In the data rows, 50 means zero.
Here are some points, each followed by its number:
44,51,52,56,45,48,39,44,56,42,55,38,44,44,55,52,56,53,48,43,45,52,50,54,44,63,41,34,31,40,56,59,52,46 0
41,82,63,49,38,70,99,59,35,62,67,42,39,57,73,77,42,49,82,67,60,59,5,77,16,18,35,49,83,99,87,30,71,65 1
55,9,31,53,66,43,22,54,60,42,62,46,51,45,27,28,31,50,67,44,51,30,47,57,47,38,60,41,48,48,50,65,28,38 2
27,53,42,62,58,44,45,36,33,50,47,29,22,40,29,41,75,42,45,70,55,21,17,48,24,38,30,35,26,50,59,67,41,46 3
53,49,48,49,43,53,51,46,60,49,54,50,40,58,54,53,48,51,58,38,53,43,41,57,52,65,49,47,52,56,62,53,58,37 4
35,48,54,63,44,47,64,49,57,29,72,64,50,45,45,59,65,46,69,48,49,47,23,58,58,32,37,38,43,57,54,62,51,32 5
48,47,54,39,48,47,50,63,46,31,50,63,53,59,38,57,51,42,55,47,48,46,42,38,54,36,37,46,53,53,46,51,55,58 6
95,76,66,56,74,73,49,44,32,98,63,47,56,56,71,54,42,47,62,72,70,87,92,64,54,67,67,62,64,89,45,61,57,74 7
40,35,43,43,65,37,72,87,53,37,44,81,65,75,53,96,54,51,72,46,47,64,25,36,68,42,7,62,76,62,63,59,59,62 8
40,41,57,52,42,47,58,51,47,47,47,54,53,49,56,43,50,57,47,34,37,75,34,59,41,38,28,42,43,52,40,43,47,40 9
30,57,72,57,56,48,77,28,49,45,53,26,12,43,45,36,87,64,40,81,58,51,17,55,24,47,46,39,26,59,79,71,60,62 10
50,42,55,48,47,43,63,40,47,57,48,56,70,37,54,44,56,62,55,50,57,63,43,53,49,39,35,51,65,47,54,45,60,45 11
50,87,31,73,92,46,57,56,35,87,43,51,56,67,62,56,75,41,66,87,74,27,21,56,35,43,18,76,71,40,80,79,48,47 12
48,43,43,49,47,42,35,49,53,41,43,43,46,43,51,42,42,45,48,37,40,48,44,54,50,55,46,51,48,42,49,67,51,42 13
75,68,47,47,43,53,40,44,56,50,44,53,42,69,57,55,49,48,60,50,45,59,63,52,63,75,66,49,42,42,60,40,53,60 14
50,37,58,44,51,54,67,39,55,47,47,51,65,48,50,50,57,64,53,40,55,56,45,53,53,44,45,52,63,50,57,49,66,45 15
47,51,55,57,80,45,61,57,42,46,48,71,59,39,64,49,47,51,56,54,53,32,33,65,60,67,29,65,59,56,37,64,43,49 16
41,50,69,41,48,45,67,74,44,44,44,67,58,57,56,79,45,58,64,43,42,50,49,51,51,37,47,56,59,75,55,42,57,45 17
63,65,32,53,48,52,62,53,30,61,57,45,75,26,49,35,37,63,42,51,51,81,74,57,56,64,62,64,67,50,42,37,67,45 18
47,60,49,55,45,53,31,45,47,55,42,47,40,46,63,41,51,49,41,52,42,55,64,50,58,79,63,55,47,46,42,53,51,58 19
54,48,42,37,32,65,29,60,86,52,32,35,45,43,46,15,31,26,45,22,40,35,74,36,54,36,53,53,43,52,68,46,58,32 20
70,45,48,61,56,43,56,45,55,40,41,38,42,53,32,62,52,31,27,38,56,37,50,45,62,58,62,53,38,29,46,33,43,41 21
34,46,71,51,58,58,60,43,58,39,40,56,49,49,38,55,65,66,54,51,42,43,57,50,49,26,38,59,40,68,46,50,63,30 22
87,25,34,48,70,51,24,67,48,82,72,41,57,57,40,43,37,56,68,50,73,31,84,68,54,35,67,54,61,64,38,82,45,68 23
49,51,44,49,40,48,34,41,53,41,44,42,45,51,51,42,41,43,50,45,36,49,49,47,56,60,55,46,36,38,54,54,41,48 24
55,48,59,45,48,45,67,45,48,57,53,59,69,37,56,43,56,62,52,51,58,73,49,52,45,45,41,45,64,46,52,44,62,39 25
32,63,23,55,48,44,39,42,42,48,49,26,34,44,29,32,48,39,49,49,48,21,30,51,32,43,37,49,42,35,78,69,54,41 26
47,31,61,20,59,38,43,41,53,45,13,66,21,31,49,42,5,53,33,48,51,35,20,44,41,36,30,47,71,43,24,16,49,50 27
28,43,56,59,52,42,56,45,45,27,48,57,49,44,43,55,64,61,54,50,27,60,42,55,50,44,37,48,28,51,36,56,55,42 28
46,71,23,59,47,55,34,43,51,35,56,34,35,57,31,43,54,32,61,53,55,24,29,51,33,50,25,31,34,42,90,55,46,46 29
36,49,51,54,42,39,34,42,47,46,53,45,41,38,61,38,56,48,44,55,49,47,44,54,53,62,56,48,45,37,47,59,47,53 30
32,42,46,37,48,53,50,59,51,36,48,47,46,51,51,65,38,44,43,37,31,50,28,40,63,26,28,44,42,44,38,42,32,49 31
44,40,59,48,36,47,50,59,46,39,42,53,45,33,40,58,54,51,45,45,35,50,48,43,43,27,47,40,40,65,44,42,48,44 32
49,46,58,46,49,57,64,53,56,38,45,57,63,52,42,37,60,61,45,38,46,56,48,37,57,29,38,47,59,45,55,45,61,48 33
44,7,50,54,33,65,30,45,38,48,71,40,25,44,44,36,40,56,40,61,31,17,47,65,42,44,65,19,31,33,22,30,19,68 34
60,45,8,45,30,51,0,55,36,62,99,56,77,79,82,40,53,66,56,38,29,32,27,62,45,41,68,51,24,26,52,64,3,37 35
Which three points above are nearest to each new point, looking only along the 4 directions in which the numbered points spread most? Their numbers follow each, nearest first.
78,22,65,31,49,25,11,64,52,43,21,41,38,35,57,54,38,48,44,39,37,34,19,62,38,44,24,51,44,52,27,49,26,32 31 13 32
85,62,72,29,48,40,70,51,55,79,51,73,69,54,76,42,50,62,53,70,78,99,66,51,44,75,66,66,72,54,51,50,63,57 18 7 25
53,66,59,57,53,54,46,40,58,59,55,50,45,62,62,51,62,45,54,50,52,70,51,61,36,46,50,45,44,64,54,66,46,50 4 14 11
58,45,65,39,37,52,58,70,66,42,37,57,51,54,45,44,38,41,62,34,33,36,58,44,53,21,40,50,58,73,68,40,71,48 33 9 15
66,54,55,57,49,51,37,42,61,44,47,51,41,52,51,46,50,49,50,48,44,61,58,53,52,78,63,44,35,41,56,60,48,49 19 14 30
34,45,26,10,73,86,55,25,13,75,45,37,36,73,80,21,58,26,62,44,34,17,33,39,32,18,28,59,49,56,71,4,70,51 4 5 0
44,32,40,48,48,40,53,35,40,58,53,52,60,44,57,44,49,55,53,47,54,44,26,52,47,49,46,52,62,44,48,60,57,37 4 6 16
54,42,72,43,44,46,28,25,74,32,56,41,46,36,33,90,60,83,51,54,52,62,71,38,37,54,38,4,32,12,55,55,78,56 21 32 0
46,42,56,27,30,49,48,68,47,35,32,70,61,59,34,60,38,48,32,66,58,40,65,10,45,43,60,29,78,58,63,49,45,40 33 9 6
42,56,35,44,38,46,41,45,50,44,43,43,53,51,47,40,37,48,48,43,37,43,40,42,47,58,54,52,45,43,48,53,45,50 13 24 21
64,65,82,54,68,71,84,53,75,54,53,49,49,55,51,68,82,75,40,63,62,56,90,48,45,43,58,57,49,87,56,68,77,54 25 18 11
37,38,56,53,51,41,39,39,47,46,48,42,44,35,52,45,57,49,43,53,44,45,33,47,42,53,48,43,42,44,39,65,40,46 0 30 13
64,50,32,43,70,42,35,36,39,55,25,37,53,32,40,30,8,56,43,32,51,39,33,62,39,49,65,66,57,47,37,24,55,42 21 20 24
59,66,49,53,39,54,43,39,61,46,51,46,41,60,62,43,47,47,47,51,42,71,68,58,62,83,70,55,31,39,63,66,47,51 19 14 30
53,72,54,52,41,54,50,69,49,39,37,64,39,55,63,43,54,35,39,43,59,38,57,34,59,50,49,69,37,52,45,48,38,52 4 13 21
32,33,32,37,54,62,42,66,52,36,64,43,36,53,41,35,35,57,45,42,46,34,56,42,66,17,46,46,51,37,20,32,45,63 13 31 24
32,47,46,44,46,51,46,54,43,39,46,54,44,44,48,51,38,43,41,42,36,48,41,37,56,40,36,44,44,41,42,41,50,60 32 28 9
50,54,71,49,47,49,66,80,60,57,52,84,68,55,45,74,56,50,65,45,46,84,87,47,49,84,74,56,71,82,44,56,53,40 18 25 11
30,42,55,61,49,58,41,22,33,43,32,46,13,49,19,49,74,40,53,87,54,41,18,45,41,53,33,25,21,34,53,50,32,37 3 26 29
45,70,28,78,72,27,99,54,45,72,44,44,97,69,99,28,65,20,40,77,99,26,68,99,69,58,50,62,30,0,40,31,57,84 14 4 16
52,46,71,53,37,41,43,48,47,63,54,32,52,65,40,52,49,41,14,63,65,38,49,52,69,59,65,47,56,35,35,68,52,65 19 14 30
58,41,74,59,39,50,55,54,35,37,24,49,65,69,15,72,60,38,35,35,55,26,51,53,55,41,48,48,74,60,48,23,49,34 33 9 32
35,45,64,35,39,47,61,61,49,43,43,65,53,44,29,60,45,46,52,44,44,46,64,37,42,36,43,45,55,65,47,46,57,47 33 9 22
53,68,45,53,49,48,67,67,28,55,53,39,59,49,60,52,41,61,54,47,47,60,42,67,57,58,51,69,57,64,52,46,72,63 25 11 15
43,33,57,28,63,62,54,37,62,67,27,51,28,51,49,39,26,54,33,25,50,32,44,40,58,64,51,51,85,38,31,42,55,40 21 32 20
39,30,44,49,43,54,47,53,38,44,46,57,45,47,43,51,46,41,46,51,44,53,35,42,52,38,30,34,47,41,48,46,38,55 28 31 32
50,48,51,55,72,41,36,42,62,61,38,46,55,49,21,50,43,39,22,35,70,37,36,47,35,44,44,51,62,38,48,38,50,61 0 13 4
41,40,45,43,44,38,46,41,47,40,38,53,57,49,41,43,47,47,61,43,42,55,29,36,49,37,40,38,51,45,56,44,49,43 28 32 9
